Here is a table of points, one per row:
< 28 -16 -11  -1 -14  35  75 -24 -27  -1  29 -43 -13 -22 -74 -33 -39 -54   4  76  52  26 -14  32 -71  24 -24  -5  25  29 -44   0  10 -13  15>
<-28 -65  38  -1  72 -91 -12  57 -46  31 -13   0  44 -35 -54  20  28  67 -40   2   3  -4  33  57  15  38  36  74  30   8 -34  -8   6  -4  16>
<-65 -30   7 -22   8  59   4  21  41  18   2   0 -33  16  14  19   1  16 -29  38  26  28  15 -22 -27   0  16  -9  33  -8 -26  -4 -12  25  24>
<  6 -12   7  -5  41  24  32  -9  -6 -18 -11 -27 -70 -21 -10 -15  25  49  80   2 -29  13  53   8  15  44 -13  10   7  28  39  12  13  -4  37>
< -2  56  14  62  -7  -6  23 -21  16 -43   9  34 -11   7  -7 -39  50  21 -28 -55  31  24  22   2   9  -2  52  -9  32  41 -26  29  10   7 -10>
<  52  -15  -21    8  -36  -33  -14  -20   15   10  -18  -72    6    0   27    0   16   28  -18   -1   20  -53   22  -49   14  -17   10   34   45   10   -4   -9 -103  -17   11>
<-31  36  32  14 -16  10 -13  18  -2 -24   8 -78 -28  -7 -15 -17  31  32 -12   7  32  36 -12  23  55 -42  19 -41 -14 -20 -25 -22  11 -26   6>
<-38   5  -1  13 -11  -8 -29  -3  30  -1  24  26 -39  26  37 -29 -30 -18  -4 -11   7  25  10 -16   1  13   2  46  -3  12 -16   5  14   7  25>
< 23  11  -2  33  36  16 -13 -13  -2  54  -6 -35  22  31   1 -21  -5 -20  20 -53 -13  17  70   6 -25  36 -23  16 -17  21  65  21  32 -23  53>
<  -7  -38  -19    6  -24  -38   49   12   22  -61 -103    2  -18   -8   17  -12   28   14   13   -8    4  -26   27   13  -41    0   11    7  -34  -18  -17  -43   24   64    7>
<-19  27  -2  19  38 -28  18 -48   0  -5  25  10 -30  38  10 -22   2  -2  45 -15 -17  -3  25 -15  -1 -23  -6   5   0 -19 -21  14  31  13  40>
<  36   -6   46  -60   14    4   -5   16  -31  -22   -7  -51  -16  -21   56  -18  -26  -15  -28  -43  -42   23   21   22   -2  -12  -23   47   14   43  -17  -37   43    7 -125>
<-19 -38 -45   6 -23  12  60   0 -24   4  83 -15  41 -25  65   1  54 -28  37  -1 -33 -42  -6   8  39  20  11   1 -42 -25  -6 -10  -5   3 -37>
< 18 -50 -12  12 -15 -25 -26  -8 -14   6 -15 -22 -54   3  20  52 -10 -48  47 -60  21 -33 -38  -3   7 -20  20 -38  -5  19  -1  23 -42  38 -29>
<-40  36 -16   8 -35   6 -24  14 -43 -29  16 -25   9  10   2  -9  14  17  -8  30  21 -11  32 -35   5 -20  -5   3 -30  11  15  41  23  27  -2>
< -7  52  25  31   6 -35 -10  20  44 -19   8  -2 -23 -22   4 -56  -3  31  50   2  20  15  -9   6  17 -38  39 -32  22 -22 -23  30  12  -8 -52>
<-29 -10 -24  12 -88   9 -63 -23  34  -7  27  20  40  16  -3  26  28 -23  71   8 -60  25 -33  44 -45  70 -17  -7  52  30  -6 -95 -16  51 -44>
<-30 -49   4  28  -4 -42   9  -4  14 -18 -48  16 -21  14   1  20 -31  13   0   9  44 -59  30  59 -35   5 -27 -36 -23  -9  40 -42  11  -4 -25>
<  8 -14 -19  51 -12 -26  25 -16   3  23 -37 -43 -43  24 -23  27   7 -24 -76  25 -58 -30   5   4   9  11  32  -5  17 -85  44  -5 -15  30  -7>
<-14 -22 -28  12 -32 -81   5 -27 -20   0   9  23 -20  -2  39 -36 -49 -23 -27 -20  25  10 -53 -30  22  28  -2  50  22  22 -53  -6  77 -22  46>
<-49 -14  21 -55  12  50  26   2  69  27  14  -6   7   5  14   9 -13  42  -4  11  19   5   2 -59 -57  11  21 -15  18 -31 -44  15 -21  20  18>
<-72 -21  47  17  67  83 -33   4  32  -1   2  -6 -13   1  23 -23 -27  -7 -22   1 -53  14 -13 -23  -2  -3  10   2 -35  31 -63  21 -33  11   8>
< 42  38 -28   8 -18  31  40  26   3  15 -67  21   9  11  -7  28 -21  31  23  -7  13   6 -22 -24 -16 -34  -5  61   0  18  23  11 -25 -27 -11>
<-37  85  48  31 -18 -29 -10 100 -17  28 -27 -70  31 -46  22 -22   7  -5  40  -6 -10  27 -42 -24 -48   4 -65 -27 -21 -40   1  13   9 -28  34>
<-65  -2 -14  14 -20  -7   4  31 -40 -46   2 -67  46  -2 -25  53  -9 -27   4  53  -3  12  10 -36  18 -69 -38  -3 -10  60  57  70  17  28   3>
< 23  62  59 -24 -41  40  22 -29 -20  51   8  58  -8   3  -3   5  52  17 -13  30  22 -44 -46  53   5 -24 -34  12  58  22  22  16   9  39  41>
< 14 -42  38 -26  -1  -1 -15   0 -21  20  23  50 -17  -7 -26 -95  47 -54  -7  34  10  13  41  28 -47 -41   8 -34 -19  17  45  12 -39  -8  27>
< 50 -11  -8  30  40  18  31  28   1  -7  -7  36   7  16   1  15 -37  53  27  30  -5  75 -25 -22  47   3  -1   8 -35  40  75 -52   8  27  48>
<-74 -60  16 -17 -21   4  54  37   8  70  -1  62   1 -22   0  14  31 -25 -29 -42  12  53 -12 -53  17  13 -16  -4  59  -8   2  52  13  19  -9>
< 73 -51  28   8  31  53 -40 -78  -4  28 -40 -14  38 -17  14   1  43   2  34  56  20  -1 -33 -12 -13  -9 -14  -2  18 -25 -17  46  58 -10  13>
<  0  70 -41 -31  53   6  21 -13  86  16  28 -38   6   2 -31  58  42 -30 -60  -1  40  43 -11  32  36  26  26 -62  23  -7 -13 -21  47 -19  -7>
< 20  24 106  39  -3   5  30 -23 -28 -82  -9  55   5 -26   7  82  15 -48  -2  21  25 -11  16 -14   6  55   7   5 -20 -24  -9 -26 -62 -78 -23>
<  9  28  41 -48  33 -30  15   4 -44  40  -7 -40  26  91  13  -3 -22 -11  -1  -2 -18 -24  19 -27  -8 -58   5  -5  37  53  -2 -98   4  -1 -97>
< 61  12  -1  13 -34 -62   2  21  59  27   7  -5 -29 -12 -37  51   2  -6   6  26 -57 -17   6  -6  -2 -38  21  60  23 -20 -20  64 -75 -30 -27>
< 18 -19   6  15 -14  20 -15  24   3  35  16   8  41  35 -60  -3 -20 -11  41 -40  87  -1 -22  12  62  10 -17   9 -72 -16 -32  -8 -43  43 -23>
< 24 -38 -48   6 -13  -9   6 -45  -2 -27  54 -11  15   2  -1   6   9  62 -38 -38 -40  71   3  -3  -9 -17 -84   5  28 -32  10  -3 -59 -17 -26>
< 43  35  24 -57 -32  -7 -13 -22  -8  19  14 -10  14 -11   1  38 -37 -35   8   4   8  31  57  25 -26   2  33  11 -32  -5 -19   1  -3  16  78>
<  0  -4  10  25  24  19 -40   1   5 -30  20   1  36  21 -50  28 -22  12  17 -47  50 -23 -10  42 -24 -20 -39  41 -10 -46  -6   0  -2  32 -26>
< 63  19 -70  84  23   6 -28  68 -27  49  10  38 -10 -27  46  25  12  11 -42  22 -14  13  16  20 -20 -34 -17 -41  -6   7 -38  -6   1  -5 -20>
<  9  31 -41 -54  28 -12  -3  18 -52  23  -2  26 -67 -44 -10  33   1  67  29  17 -46 -21   4 -42 -19  72  -1 -63 -54  39  15  20  -4   1  -9>
< 11   3  11   0 -50   7 -42   3   4   6  41   9 -36  -9   5 -23 -24  33 -29  16  44  -4  -3 -41  13  30  40  15   2 -15  39  29  58 -12 -54>
<-66  -8  36  39  35  32 -22 -22  27  12  23  13 -10  39  18  -1 -12  -4 -15  -4 -30 -22  -6 -31   6  -6  -6 -10  -6  36 -33  25  -4   4  16>
< 24  12   7   4  45 -24  31 -12  56 -33 -11  24  23  -7 -52 -17 -35   6 -27   4   7 -25 -26 -20  17   8 -63  16 -42   3  31 -17 -37  22 -29>
<-31  -2 -28  14  -6  14 -33 -33 -17  27 -43 -25 -14 -73 -30   3  16 -33  -3 -46 -13 -20 -70   7 -15 -30  58  57 -38  -8  43 -38 -41  12 -23>
<-26  34 -48 -53  48 -15 -14   2  90 -39   1 -11  24 -28  21   2  78 -21 -36 -22  74  24 -10  38 -16   4  -6 -38  26  56   1  17 -15 -46   8>
<   2   18   10  -41  -16   -4   19   18  -11   34 -101  -13  -33  127   -1   -5   32   -4    0  -12  -35   24  -36   29    3    3  -32   25  -66   -5  -11   19    0  -78  -57>
< 17   6  29 -39  15   6  25 -24  10  21   0   3  35 -21  81  21  25 -23   6  55  43  15 -11   9 -18 -19  40   4 -14  -8  34  -5   3  14  35>
< 49  -7 -63  10  -4  -1 -21  23   3  18  39  -6 -23 -20  14  -4   7  38 -41  27 -21  27 -18  15  16 -48 -43   1 -17 -27 -34 -35 -41 -16   6>
< -4   6   9   6 -49  -3 -38 -17  -5   5  39  -6 -14 -20   6 -43 -24  29 -53  16  42 -21  -4 -69   6  22  19  -1 -18   2  30   4  30 -18 -33>
< -2 -18 -31 -25  17  50 -40  65 -37 -37  10   6 -28  -7   6  -6 -50 -62  40 -57  22 -66 -19  12  48   7  11 -16  95 -72  37 -28 -36 -29  42>
< 28   7  29 -35 -21 -10 -30 -57 -44  -1 -19  33   0 -39 -17  15  -7 -38  -6  -6 -11  64  51   1 -26 -31 -15 -47  -1 -42  -1  19  10  46  19>
These points spread out most along one direction. Where along it does each point below lie, from 0 to 99? 50 is the average, and the first point above lies past it. One standard deviation of the points above along it is 16.
< 43 -14  36 -23  13 -27   3  38  35 -47  19 -15  -5   7  18  -8 -17   7 -54  -5 -18 -58  -9  66  29  34 -62  34 -18 -11  -4  41  -7  43  12> 40
<  2  31 -22   5  41 -29 -16 -27 -67 -25 -58  18  47  23  20 -40 -36 -19 -11  45  18  23 -23  22  23  88  41  -9  61 -31  -9  42 -86  39 -12> 47
< 16  -7 -45  -2   6  43   0  40 -36 -46 -14  -3  -8  21 -38  18  45 -62 -11 -49 -20 -68 -13 -50 -34  18  42  21  -4 -12   0 -29  10  49   1> 36
< 20  -2 -28 -34   8 -31 -14  -8  22 -22  -1  58  42   5 -41 -48  13 -25  31  12 -34 -22  42 -35   4 -24  -4  17   1 -28 -14 -35  87 -43   9> 52
< -19  -10   -9   10  -36   92   45  -23   45   44  -43   10   64  -48  -15   -1 -112   18   -8  -29  -34  -30   47   34   14  -13   36  -32   11   22  -21   21   16  -32   11> 58
<-26  -1 -52 -11 -21   7  20 -12 -16   0  38  -3  48  26  21 -20  12 -12  40  36 -29  -7  14  21  46   7  12   2 -37  -5  17  -6  21 -16 -31> 45
<-34  30 -61 -31   1   2  10 -28 -59 -17  29  38  -4  14  16  21  -9  41   2  -1 -14 -36   6  15 -30 -21   2   1 -60 -15  -2  13  30 -43   0> 48
<-12  27  28  27  57  -8  42 -29 -22  25  10 -12 -53 -45 -26  -3  10  47  64 -10 -25 -21  20  -9  19  29 -42 -19  15  33  29 -25   1  -1  49> 56
<  0 -36  22 -41 -58  12 -52   2  21 -16 -50  40  52 -28 -18  -4   1 -21  -3  12 -64 -14  28 -16  83 -19 -10 -59  18  37 -27 -28  10 -26  61> 55
< 45 -54  17  14 -17 -12  10  26 -13 -45  36   0  58  56  -9  -6  -9  34   1 -50 -36  15 -96  40 -56   8  61 -66  -5   0  32 -15  17 -12  19> 42
<-37 -10 -11   4  -3 -41 -24 -23  15 -17  29  32 -47  23  19  -5 -51  -3  -1   1  18  21  -9 -16   7  -8  16  42  18  -2  -4   8  50 -25  13> 59
